(in the rows, 128 means zero)
Turns, then the turns between two rows, first turn first; the first pair answered:
P (before -> after):
[147 150 110 144 139 137 120 157 135 149 129 133 139 136 122 135 154] -> [143 141 110 146 143 125 119 158 149 145 131 136 128 154 138 137 154]
[105 114 124 125 110  96  87 128 124 133 126 130 134 133 103 179 140] -> [114 131 122 127 118 105  89 128 112 140 129 130 145 121 100 182 135]
[129 134 159 111 164 151 151 154  84 121 160 120 102 130 173  94 136] -> [127 108 143 103 138 130 161 163  96 112 131 103  76 142 146  84 154]
N (before -> after):
[132 126 138 142 157 137 118 144 141 171 141 132 161 124 145 133 124] -> [124  96 144 130 152 132 137 141 150 139 139 134 133 145 164 106 133]
[121 144 152 146 159 114 114 119 136 148 160 157 110 154 142 152 123] -> [131 129 155 123 151 130 147 124 131 108 146 153  78 148 140 111 131]
[136 118 135 112 126 139 123 130 124 105 113 130 134 138 148 105 150] -> [147 139 131 116 130 150 111 133 115 123 113 126 150 114 129 118 143]
[151 157 117 133 165 139 108 154 144 108 140 134 145 125  90 164 155] -> [135 131 121 138 166 113 105 146 165 105 152 141 131 155 117 165 157]
S (before -> after):
[159 149 125 114 158 166 125 132 111 125 158 153 132 118 133 126 152] -> [128 143 106 126 110 116 103 130 100 140 135 106 132  92  90 154 115]
[148 137 111 100 134 127 118 113 119  86 117 128 109  91  91  98 121] -> [134 127 117  98 131 122 123 110 121  74 125 128 104  97 104  95 113]
[129 164 131 108 170 185 134 103  94 139 124 152 158  86 126 120 124] -> [ 98 151 118 114 132 143 123  97  88 143 113 113 157  70 101 136  89]
[111 146  93 143  99 106  88 136 127 192 128 123 168 165  93 169 115] -> [ 73 113 127 132 119 113 113 115 132 138 168 148 146 196 170 138  89]
E (before -> after):
[130 112 138 116 113 132 131 118 159 114 100 129 117 149 133 116 140] -> [123 116 145 116 125 143 136 111 151 104 115 138 118 150 148 111 131]
[136 153 138 145 148 138 140 158 111 114 150 142 171  98 153 134 130] -> [145 156 124 154 139 125 127 164 118 141 137 134 178 102 128 147 140]
[138 101  86 150 112 119 119 147 115 129 108 127  94 131  86 139 115] -> [127  95  94 140 114 131 135 140 104 101 117 130  80 125 106 116 102]

Between the rows of a pair lie two turns.
[139 102 150  95 156 186 165 131 127  75 141 151 110 151 181  77 160] -> [155 146  96 141 114 124  94 144 118 189 102  93 170 102  63 171 150]	E S
[132 110 138 145 144  90 101 124 156 157 138 134 169 172 145 162 139] -> [133  93 119 111  94  96 145 135 130 103  82 101 125 130  91 109 140]	P E
[126 135 136 122 138 148 125 103  97 105 119 134 143 114 137 117 118] -> [123 139 131 136 137 129 109 102 100 124 115 123 155 109 121 138 115]	E S
[134 116 118 122 129 127 142 139 134 111 100 125 106 146 122  92 148] -> [142 164 131 131 158 158 124 133 105 131 125 136 149 110 127 115 121]	S P
[ 94 148 130 147 130 128 109 112  92 138 144 118 153  95 139 142  68] -> [ 94 115 138 122 123 134 149 112 101  82 130 122 110 110 158  93  85]	N N
[142 139 129 141 123 119 100 121 117 146 122 118 152 111 106 147 120] -> [128 101 144 123 125 121 127 118 138  97 128 131 106 151 145 105 136]	P N
[102 113 124 151 120 100  94 112 155 174 146 100 141 144 115 170 109] -> [ 99  81 118 123  91 106 135 118 150 113 111  85  90 137 103 113 121]	E N
[125 167 109 122 142 166 130 142 142 144 159 147 148 148 145 108 114] -> [ 97 143  95 132 105 111 116 136 148 157 144 114 142 145 118 131  94]	E S
[148  87 107 113 116 143 172 136 161  99 106 124  83 118 126  50 139] -> [170 144  83 149 118 132 115 140 144 183 106 107 147  80  73 125 126]	S N
[135 158 123 131 123 138 117 133  93 140 132 127 155  86 122 138  95] -> [121 108 107 131  85  90 121 140 130 136 107 110 118 125 110 134 117]	N P
[152 112 114 139 121 136 164 138 147  85 134 121  97 150 130 106 113] -> [175 153 119 149 151 164 146 138 137 113 154 138 136 134 131 126 111]	S P
[ 92 111 120 130  87  97  98 104 132 142 146 129 140 103 143 123  90] -> [ 98 115 124 121  84 107 105 105 121 126 136 122 136  86 133 108  87]	P E
[132 145 138 149  90 155  94 115 115 140 167  82 153 103  76 168 131] -> [ 99  97 144 131  63 132 122 110 125  87 158  79 102 129 101 132 127]	S P
[167 127 127 115 134 145 151 151 128 135 125 136 122 132 122 111 164] -> [111 111 123 133 102  86 126 130 118 145 128 106 133 122 120 152 108]	N S
[141  60 160  91 186 139 143  70 125 100 159 137 126 202 173  82 172] -> [141 107 121  90 118 126 130  81  56 123  96  55 153  81  40 107 119]	N S
[134 150 119 121 134 133 114 141 134 142 110 140 134 137 103 144 161] -> [116 132 125 105 121 137 139 140 126 102 104 132 104 132 108 112 147]	E E
[137 170  88 144 117 136  93 154  74 159 146 132 115 110 154 118  95] -> [129 132  73 137  83 105 104 158  96 151 113 114  82 132 134 109 119]	N P
[141 111  95 119 116 144 145 135 132 126  92 120 116 126  98 108 151] -> [121  89 107 125 135 131 142 124 154 124 122 142 114 166 148 113 147]	P P
[ 92 129 148 143 128 122 112 123 111 126 150 114 146 136 167 151  90] -> [130 116 146 120 137 154 144 137 128  96 136 130 113 166 172 106 147]	P S
[113 145 140 120 133 148 153 127  95 100 132 128 114 111 150 109 100] -> [161 155 127 120 142 159 153 143 114 126 108 136 114 123 126 108 152]	P S
[125 134  83 132  93 113 122 142  99 162  89  99 119 123  77 149 101] -> [ 86  88  99 121  87  90 138 127 118 125 105 106  95 158 126 131  88]	N E
[108 126  96 146 123  77  91 112 132 174 138 113 138 162 120 177 124] -> [120 163 101 136 127 118 103 113  88 162 132 105 158  95  94 166  99]	E P
[169 156 119 117 146 167 127 150 130 155  99 122 131 134  87 125 187] -> [150 139 147 115 171 177 136 139 140 133 139 155 125 176 156 116 179]	P N
[117 135 129 137 124 160 139 121 115 118 157 160 153 109 132 130 119] -> [102 115 124 150 117 124 123 115 142 137 158 155 152 137 137 150 119]	S N
[ 95  89 135 118 116 106 143 108 139  83 132 138  94 146 155  87 131] -> [165 146 128 128 164 165 129 129 135 131 134 167 136 135 138  99 179]	S P
[128 152 142 162 174 128 113 126 102 151 151 127 167 101 159 163  83] -> [122 116 140 165 175 101 108 125 146 157 155 139 144 159 186 164 114]	N E
[118 119 108 139  83  99 129 146 122 132 101  91 122 110  83 126 124] -> [102 102 145 134 131 122 142 130 143 100 157 144 111 163 178 103 131]	N S
[113 108  97 101  59 103 141 137 111 131 112 108 127 113  90 102 112] -> [ 97  98 100 116  63  79 120 129 128 152 132 116 133 142 109 124 106]	N N
[176 133 110 132 160 162 123 131 154 133 150 146 145 161 142 152 209] -> [112  91  86 137  81  78 111 126 147 125 115  80 120 140  94 170 156]	P S
[172 171  97 124 143 158  99 142 135 173 105 118 152 130  88 146 157] -> [143 171 133 128 181 170  96 119 128 154 156 148 167 145 165 150 121]	E P
[126 138 116 141 120 116 131 136 144 148 133 114 147  82  91 175 118] -> [101 122 139 140 143 114 132 124 153 128 169 137 143 114 151 172 105]	S E
[145  86 113 136 115  96 141 117 147 120 111 127  99 175 126 138 141] -> [139  93 118 118 102 114 164 115 117  87 100 116  95 141 114 112 115]	N S
[135 147 161 106 122 154 164 101 115 116 135  88 129 134 135 113 107] -> [167 156 147 109 127 163 160 111 125 141 124  95 136 144 116 119 142]	P S
[174 134 117 120 113 134 145 130 123 130 150 115 126 118  70 122 173] -> [124 143 141 125 116 128 138 105  94 114 183 109 144  87 101 135  99]	S P
[113 116  95 123 121 113 118 141 158 141 146 122 124 115  99 126 141] -> [118 120 103 106 129 142 139 139 141 112 148 130 117  99 108  99 137]	S N
[195 147 113 129 130 122 156 152 138 134 122 160 131 146 110 104 168] -> [145 138  99 146  90  68 127 139 125 151 118 115 146 122  85 144 109]	P S
[128 125 150 146 140 122 121 131 144 143 150 119 139 119 124 162 124] -> [116  97 142 134 119 106 137 135 148 119 128 110 114 125 114 141 132]	P E
[ 99 122 128 116 110  99 140 101 130  96 102  92 122 143 111 121 102] -> [ 98 137 125 129 113  95 122 101 128 121 106  88 146 133 100 144  98]	N N
